128 stands for zero in the data rows.
Each row of this table is followed by its label. One hidden rule gives the labels. It looks at one to three of the table's principal directions, none of them among the few with the most spread.
[105 143 107 133 145 136 103 135 156 194 151  88 148 121 178 136 123  92
 104 141 144 144 132 144 141 123 162 112 102 152 133 172 108 105 115 151
 151  39 135 164 183 146 121 143 155 109  88 176] j342
[158 140 126 100  92 148 126 108 114  67 135 124 135 150 131 128 119 165
 138 145 140 130 104  89 145 140 147 132 129 118 131 101 155 125 150 126
 103 193 141 114 118  67 186  95  71 160 169  97] j418
[142 141 137 142 120 104 104  99 147 125 114 141 103 114 122 139 147 131
 131 127 146 133 113 110 129 114 106 120 117 110 119 129 129 134 135 111
 167 126 130 126 128 118 131  93 101 143 125 151] j578
[160 145 115  83  95 142  97 131  81  98 178  51 101 143 133 101 117 208
 134 186 161 157  87 111 182 152 142 145 105 109 170  87 122 106  99 144
  10 208 161 140  69  87 170  86  51 161 163  84] j578
[ 85 111 179 138 124 102 119 107 162  62  94 195 104 139 112 123 113 122
 141 103 130 114 129 115  96 134  93 107 107 114  87 104  99 173 164  94
 171 186 116  90 109 119 115 125  62 136 163 115] j578
[114 126 157 141 114  98 113 103 164 117 125 138 133 149 132 117 155 121
 132 121 143 153 104 115 115 110 115 146 116 120 143 153  96 144 128 115
 126 121 139 126 131 125 115  93  69 155 123 143] j342
[123 110 125 132 108 128 158 124 119 138 140 111 174 164 139 119 138 128
 129 142 133 139 104 143 135 112 143 154 143 129 135 151 125 117 109 126
  79 127 142 153 136 105 143 112 108 160 121 127] j342
[138 121 119 109 130 163 147 144  86  92 130 133 136 138 112 127 124 131
 120 118  89 106 141 115 127 153 144 128 145 134 121 105 152 154 135 144
 109 161 121 117 118 118 150 145 142 126 152  95] j578
[161 120 111 153 139 117 159  76 122  85 130 147 142 158 113 129 187 113
 145 107 114  91 123  77  96  73 133 148 134 102 122 153 130 147  98 164
 141 113  99 122 134  83 129  89 141 153 106 114] j578
[112 122 122 127 135 147 110 131 122  94 116 164 123 142 122 119 130 100
 126  95 111  96 139  97 109 142 130 114 120 144 116 115 126 134 137 136
 127 143 108  78 116 137 132 137 126 128 126 107] j578
[ 91 154  98 113 169 116 123 179 165 179 141  97  63  49 126 140  30 136
 124 112 131 115 188 194 166 171 108  69 101 143 119 113 117  85 163 121
 211  93 105 147 157 185  85 217 217  18 109 155] j418
[118 109 107 101 132 122 168 131  97  95 128 181 159 166 113 116  89 136
 165  97 116  92 127 123 105 100 115 117 103 118 123 128 150 103 151 153
 115 164 104  72 100 133 145 148 139 133 110 104] j342
[105 145 171 209 180  82  73 127 170 220  75 150  19  44  88 170 141  93
  90 110 109 107 168 156 115 132  60  95 121 121  66 115 102 210  87 103
 253  41 114 186 143 211  40 122 190  79 108 215] j342
[ 76  94 184 135 127 122 133  73 188  52 121 176 150 165 155  95 169  92
 128 114 134 102  92  69  68 107 128 165  86 106 111 164  83 167 133 167
 169 130 120 107 125 104 116 110  52 192 111 121] j418
[155 134 104 103 113 124 118 107 107  43 126 156  82 105 116 132  98 188
 171 148 159 101 130 117 146 124 106  94 101  82 104  68 162  89 177 108
 160 238 103  56  74  77 163 133 108 116 179  82] j578
[167 156 127  99 114 141 103 153 108 147 141  72 110 102 114 135 129 169
 117 163 129 168 119 150 170 163 141 143 149 139 158  98 140 128 109 112
  78 142 157 152 117 141 129 125 130 124 156 122] j578
[204 155 128 145 121 137 117 107 101 117 121 124 117 115 102 156 187 149
 126 136 119 162 144 111 124 123 129 140 170 113 150 113 167 134 137 102
 116 139 129 117 122  98 154  89 122 132 170 123] j578
[ 51 114 158  82 144 114 136 182 171 134 116 151 141 110 163 123  65 117
 136 120 113 141 139 174 124 158 121 107 120 143 128 133 111 150 174 130
 200 120 146 132 158 175  76 216 156  81 121 124] j342
[133 125 139 156 130 112 111 116 149 150 128 122 117 129 132 131 182 106
 120 124 125 136 123 113 119 117 128 159 136 125 141 148 113 154  94 135
 135  78 131 152 141 137 112  94 127 143 117 147] j578
[144 114 134 139 110 143 154 119 106 105 113 151 177 164 103 136 133 125
 135 121 127 134 133 139 111 115 141 132 157 141 117 127 138 123 134  84
  75 146 122 101 124 102 149 113 108 146 158 116] j578
[167 130 141  98  88 143 141  93 115  55 140 115 180 173 147  96 169 146
 125 146 128 157  74  64 129 107 161 172 142 119 167 153 130 145 139 151
  73 194 157 111 116  67 165  79  54 190 149  99] j342
[110 112 152 144 138 120 143 122 126 148 130 138 134 118 140 113 148 119
 113 139 125 142 127 135 103 114 113 138 123 112 130 150 115 146 133 144
 143 126 134 143 115 139 113 135 120 135 118 139] j578
[160 166 132 106 119 144 101 129 106 126 121 119 121 117 101 133 124 148
 108 126 118 153 119 109 141 147 125 116 147 140 144 115 145 130 134 113
  89 153 152 125 120 112 143 102 100 141 136 130] j578
[186 149 134 137 123 118  67  39 146  10 133 124  42 106 131 134 206 166
 139 153 159 120  96  21 122 113 105 130  95  62 127  95 126 148 143 152
 184 192 119 103  84  37 165  44  25 171 168 101] j578
[160 157 115 121 132 133 108 142 124 149 135  92  95 102 102 128 134 134
 110 111 110 135 137 115 153 151 126 132 140 140 159 128 133 135 119 132
 122 102 132 139 135 155 118 119 154 108 115 141] j578
[106 131 158 115 125 140 112 155 121 150 108 140 138 140 131 144  89 128
 115 124 116 146 126 141 129 156 120 110 132 146 119 116 139 146 147 109
 115 129 155 138 134 146 140 132  99 135 142 146] j342
[136 114 127 151 119 119 142 113 130 138 143  94 133 135 141 133 151 135
 129 156 151 142 120 139 139 118 137 143 141 116 126 132 114 123 101 115
 103 118 135 174 134  91 140 101 107 144 141 128] j342
[194 153  99 146 110 142 116 105  97 142 152  82 114 121 112 122 186 145
 113 148 133 137 122 103 153 120 150 161 148 120 156 130 143 116  85 137
  72 129 128 141 117 100 154  74 136 149 133 126] j418
[118 156 130 102 111 163 131 142  98 182 165  72 185 153 127 105 122 124
  68 144 108 176 102 157 155 151 166 146 123 157 153 174 116 131 110 142
  30 110 167 177 153 129 152 118  90 164 105 166] j578
[ 86 121 164 148 138 110 115 132 172 163 100 149 117 109 131 141 102 110
 121 126 143 134 131 157 113 134 101 111 121 138  99 130 108 134 134  98
 172  95 136 147 141 158  97 142 119 122 117 164] j578
[149 144  93 147 108 152 119  88 144  60 151 109 109 156 120 136 122 138
 134 132 151 101 133  82 140 142 166 113 124 144 107  92 123 116 118 126
 105 156 103 131 144  48 185  85  76 129 169  90] j342
[111 125 114 143 163 114 132 157 147 190 118 126  97  89 152 146  92 115
 139 121 131 105 157 148 128 127 107 102 124 130 119 126 137 107 129 149
 203  75 118 151 146 180  95 175 212  76  89 148] j578
[132 125 119 127 122 121 136 136 134 160 130 109 135 116 151 139 118 133
 133 147 142 137 121 144 145 122 131 127 136 125 131 136 141 114 130 126
 152 105 142 156 146 129 131 133 150 122 120 142] j342
[106 119 134 141 122 113 133 123 145 140 139 136 144 160 130 115 142 104
 125  99 124 137 123 119 116 123 125 146 121 135 148 160 107 130 126 133
 105  97 128 135 142 132 134 105  95 145 109 143] j578
[115 134 150 113 124 116 110 131 149 129 114 145 124 125 141 127 126 127
 132 123 125 134 112 119 125 128 116 135 116 121 135 136 131 143 142 136
 165 123 142 117 133 151 113 131 123 137 116 142] j578
[114 132 123 112 148 142 118 144 127 104  97 171 120 114 125 133 100 112
 134 100  99  93 140 121 115 133 112  98 119 133 108 119 151 132 166 141
 194 142 113  72 127 166 106 178 174 102 110 125] j342
[ 92 133 124 139 153  90 142 134 210 170 110 142  97  88 122 138  81 101
 134  90 125  91 127 136 127 126  95 124 118 146 112 149 118 119 123 151
 236  48 116 170 172 184  76 157 193  95  58 174] j578
[128 130 130 100 122 145 121 141 127 125 134 105 136 126 156 131 115 137
 123 149 130 137 114 117 143 146 146 128 129 133 136 123 138 135 136 145
 136 127 151 148 139 122 141 136 123 133 133 122] j342
[161 159 123 116 119 131 116 127 119 134 133 126 128 129  87 121 151 137
 121 108 112 151 123 118 128 136 125 148 144 142 167 132 139 120 119 123
  78 124 133 112 120 141 130 105 119 140 117 129] j578
[159 138  88 139 149 140 133 143 114 162 124 106 100  82 130 150 125 126
 128 133 118  97 154 136 148 129 130 113 146 126 117 117 162 111 119 144
 184  96 112 141 144 147 117 157 226  86 109 134] j418
[134 114 114 167 138 105 150 118 144 165 146 103 108 112 130 139 154 121
 131 140 143 122 145 145 132 118 131 144 138 120 119 130 113 129  86 131
 141  81 113 189 144 118 123 114 157 115 127 136] j578
[150 142 153 124 116 138  94 133 129 129 117 127 117 121 117 139 153 135
 116 134 126 162 124 117 126 155 129 142 145 141 146 108 136 146 130 106
 105 128 147 126 119 139 139 105  94 143 158 130] j578
[172 118 101 128 146  96 151 152 120 155 150  54  67  46 155 174 105 205
 174 212 184 141 179 196 183 125 134 112 161  82 118  66 142  90 101  89
 164 135 123 198 122  73 110 157 219  47 201  94] j342
[142 154 105 135 131 121 109 129 115 150 170  75  96 112 122 124 132 151
 118 147 143 158 151 166 163 136 135 117  98 116 145 127 107 106 125 117
  96 132 115 135 124 131 135 128 121  96 147 143] j578
[113 118 123 115 124 120 131 148 132 135 142 114 126 127 144 118 121 131
 135 131 130 134 128 143 143 137 129 133 118 124 144 133 121 128 138 134
 137 123 132 130 131 149 122 148 137 114 125 124] j578
[188 111 152  90 114 194 141 153  73 122 108  85 176 115 202 161 106 172
 134 221 158 160 122  99 134 143 183 117 187 134 130  80 187 131 150 126
 117 169 185 156 119  81 175 144 145 135 199  79] j418
[176 141 115 159 123 137  93 109  88 128 139 104  98 122 122 130 196 138
 116 151 130 138 137 110 139 117 136 142 135 106 138 116 133 139  98 124
  90 145 120 115 101 106 142  83 123 136 159 122] j342
[154 138 122 142 123 128 100 118 124 151 136  94 121 120 147 126 179 123
 116 150 139 148 116 110 141 118 142 147 140 124 150 141 122 131  97 134
 113 106 142 145 132 120 124  97 130 141 122 135] j578
[128 105 147 130 111 126 158 112 125  95 126 132 167 160 145 111 150 130
 135 141 133 141 103 107 111 107 136 152 151 120 139 143 119 143 128 132
 102 161 146 135 121  91 134 110  89 160 137 101] j342
[123 120 151 141 139 117 116 119 137 124 112 149 129 128 138 137 165 110
 131 129 124 133 136 127 105 113 127 131 128 116 118 135 117 160 123 122
 158 113 124 117 134 135 103 130 135 129 135 132] j418
[ 95 122 118 128 175 174  95 202 112 189 125  89  92  77 156 148  70 112
  95 151 114 117 181 164 143 183 146  85 136 174 109  89 124 132 114 141
 140  85 131 159 131 187  98 201 208  50 143 129] j342
[121 125 171 102 128 111 107  98 142  27  72 224 109 114 129 132 103 148
 167 116 136 103 122  95  92 102  85  89  86  81  90 104 149 147 218 109
 240 221 112  12  88 126 115 152 103 127 161 115] j342
[146 139 133  92 121 128 114 143 120 126 153  93 108 119 164 148 119 160
 129 155 128 161 128 116 159 158 144 127 113 109 149 108 149 157 157 150
 156 131 154 168 142 115 170 121 105 120 172 130] j342
[130 136 113 131 133 125 131 136 132 152 130 116 104 101 131 138 101 142
 135 142 139 112 139 150 148 133 123 115 121 121 112 112 141 110 125 129
 161 125 121 143 133 137 124 147 169 103 124 135] j418
[103 102 156  93 112 138 147 149 110 103 142 121 172 167 157 109 131 139
 131 144 112 156 111 140 126 140 145 153 127 119 151 139 123 159 148 140
  96 156 155 128 125 127 136 147  90 149 150 103] j418
[151 145 150 110 119 136 103 116 133  83  93 168 111 120 120 153 104 146
 136 122 124 116 124  93 125 136 120 110 120 120 104  96 163 150 167 115
 177 164 130  91 121 119 151 113 111 135 167 134] j578
[114 132 180 102 153 126 118 149 129 132  83 172 133 110 130 149 109 132
 136 134 103 131 133 146  97 128 110 112 128 124 105 111 145 178 143 129
 188 132 143 110 126 179  78 177 166 117 131 133] j578
Which label does each new row get?
[190 131 106 133 110 154 147 150  73 198 139  49 168 115 147 145 138 159
 112 195 148 180 117 164 169 120 159 143 190 140 155 131 160  94  98 104
  50 118 170 186 130 108 151 113 158 131 146 134] j342
[124 121 135 126  98 159 141 151  89 136 144 114 161 169 103 107 125 132
 100 124 102 152 123 148 140 160 145 156 144 153 147 128 130 143 125 114
  26 154 142 130 114 140 162 115  85 151 154 124] j578
[138 114 122 145 106 102 150 106 134 100 115 147 134 145 129 132 126 145
 162 135 150 120 113 134 133  96 113 127 138 105 113 121 138 110 140 100
 142 172 121 112 122  96 137 113 115 136 141 114] j342
[151 104 115 191 144 124  99  85 113 101 145 133  90 135 144 144 212 109
 136 137 152 121 165  98 101 101 130 124 106  89 117 120 111 132 121 123
 138 110  85 102 105  88 158  83  97 126 171 120] j578
[114 139 157 132 129  97 104 125 165 165 110 124 109 100 141 135 122 136
 129 150 149 147 107 145 133 118 105 125 117 120 121 135 115 144 120 119
 181 104 151 155 139 159  87 129 131 127 108 162] j342
[127 129 147 130 133 122 117 105 143  94 104 159 123 125 134 130 142 116
 134 118 129 114 124  93 106 113 120 114 124 117 112 129 124 152 143 128
 178 140 124 103 131 115 114 123 122 135 125 122] j578
[133 130 109 123 116 133 134 125 129 125 146 118 142 147 127 115 146 117
 125 110 118 124 119 108 134 131 143 149 131 136 151 147 130 122 119 147
 106 110 127 132 141 121 145 111 123 143 109 124] j418
[147 125  82  88 110 166 168 155  91 123 145 118 180 156 128 116  95 137
 138 115 113 117 116 117 142 140 153 140 156 156 162 132 173  72 142 154
  67 141 136 114 128 118 172 144 150 139 105  95] j578
[152 156  88 166 148 104 139 118 136 202 123 114 106  82 116 140 115 132
 136 133 148 110 145 160 140  85 106 107 134 122 118 146 141  73 102 126
 169  88 109 143 143 147  90 139 220  88  71 163] j578
[160 149 143 127 108  97 113  67 164  19  95 176  91 128  82 139 105 183
 181 129 173 105 112  90 115  96  99 108 119 102  98  78 129 109 142  79
 146 217 106  63  92  57 126  83  72 138 173  92] j342
[ 78  97 137 156 144 104 135 129 166 135 128 140 112 124 149 128 121 100
 136 120 143 113 146 147 114 127 116 115 108 124 103 133  92 134 132 121
 180  99 109 143 142 142 105 151 131 105 123 135] j418
[103 123 160 112 115 123 121 123 148  90 107 167 143 148 119 117 117 126
 138 111 125 126 112 122 109 129 117 130 115 130 122 130 119 145 151 113
 136 152 131  87 121 139 116 132  93 147 131 124] j418
[211 172  82 133 121 153 108 127  81 164 155  53 101  98 105 127 163 159
 108 160 132 137 130 117 174 133 158 146 156 136 158 110 149 103  67 139
  55 130 131 150 114 118 140  94 175 123 129 121] j418
[150 145 110 125 128 118 107 138 110 152 138 115 106 111 124 133 137 148
 133 141 133 143 135 140 147 124 125 130 129 120 144 116 138 114 112 126
 108 133 129 126 114 132 128 118 146 115 137 129] j342
[134 126 153 131 106 107 121  70 161  32 128 172 109 156 111 116 161 135
 153 104 143 112 117  67 101 117 122 142  97  98 122 118 110 155 149 124
 148 173 104  84 113  78 153  77  47 165 160 103] j418
[133 108  49 163 157 119 167 101 142  96 172 100  48  77 140 144  68 150
 167 137 190  50 193 126 149 123 124  62  80  91  77  85 124  49 153 138
 217 132  50 140 124  66 169 155 177  46 145  98] j418
[116 125 125 141 129 112 122 123 142 142 138 121 117 130 139 128 133 128
 135 130 140 129 129 136 132 119 121 130 112 115 132 139 118 121 125 130
 142 108 124 137 135 129 124 122 123 124 119 140] j418
[140 112  98 132 126 123 153 125  99 115 132 143 134 135 149 129 130 135
 154 131 135 109 136 119 129 104 124 116 134 103 124 123 154 102 146 138
 143 161 115 109 117  96 153 133 149 122 130 101] j578
[129 145 121 127 138 132 116 131 122 121 100 176 124 125 101 138 104 117
 131  90 108 108 141 126 115 124 105 100 122 137 113 124 153 114 159 117
 152 139 111  73 123 152 126 142 147 115 115 142] j342
[144 127 150 113  93  89 126  62 157  36 110 139 129 142 137 118 119 186
 177 175 192 122  63 104 137  71 112 127  99  78 102 116 115 114 133 104
 150 223 137  93  97  56 121  90  59 174 147 105] j342
[140 135 118 124 120 141 128 137 100 153 149 102 145 139 123 114 149 127
 109 131 121 151 125 133 138 137 143 143 139 138 154 141 125 120 111 130
  62 125 139 140 124 126 143 114 116 143 122 127] j418
[154 168 117  86 146 151 117 169 126 165 120  84  67  38 115 153  72 159
 106 144 109 114 142 142 175 191 121 102 144 139 118  83 172 131 137 143
 200 119 145 179 143 167 115 179 212  83 119 139] j418
[135 138 119 149 138 110 118 111 148 153 126 122 107 100 141 128 146 123
 132 141 148 120 129 126 128 103 122 125 119 116 122 138 120 120 110 140
 175 106 120 135 135 137 100 129 165 115 102 141] j578
[130 138 159 133 114 113 123 110 150 134 116 133 151 150 115 111 151 116
 116 118 127 149  96 109 116 113 129 157 134 142 143 155 103 152 103 124
  94 122 147 135 133 139 108  92  94 166 110 147] j342
[ 83  86 116 176 152 101 190 107 145 155 134 160 156 137 137 102 137  87
 139 119 140  87 139 154  85  72 118 134 113 118  97 169  93 109  98 154
 153 101  90 136 129 138  89 157 176 121  73 130] j578
[114 111 110 153 143 144 126 135 132 118 119 146 102 117 129 153  98 109
 130 117 132  91 166 131 124 149 129  90 122 141  84  93 135 121 145 114
 168 119  96 122 133 127 149 148 146  93 155 123] j578
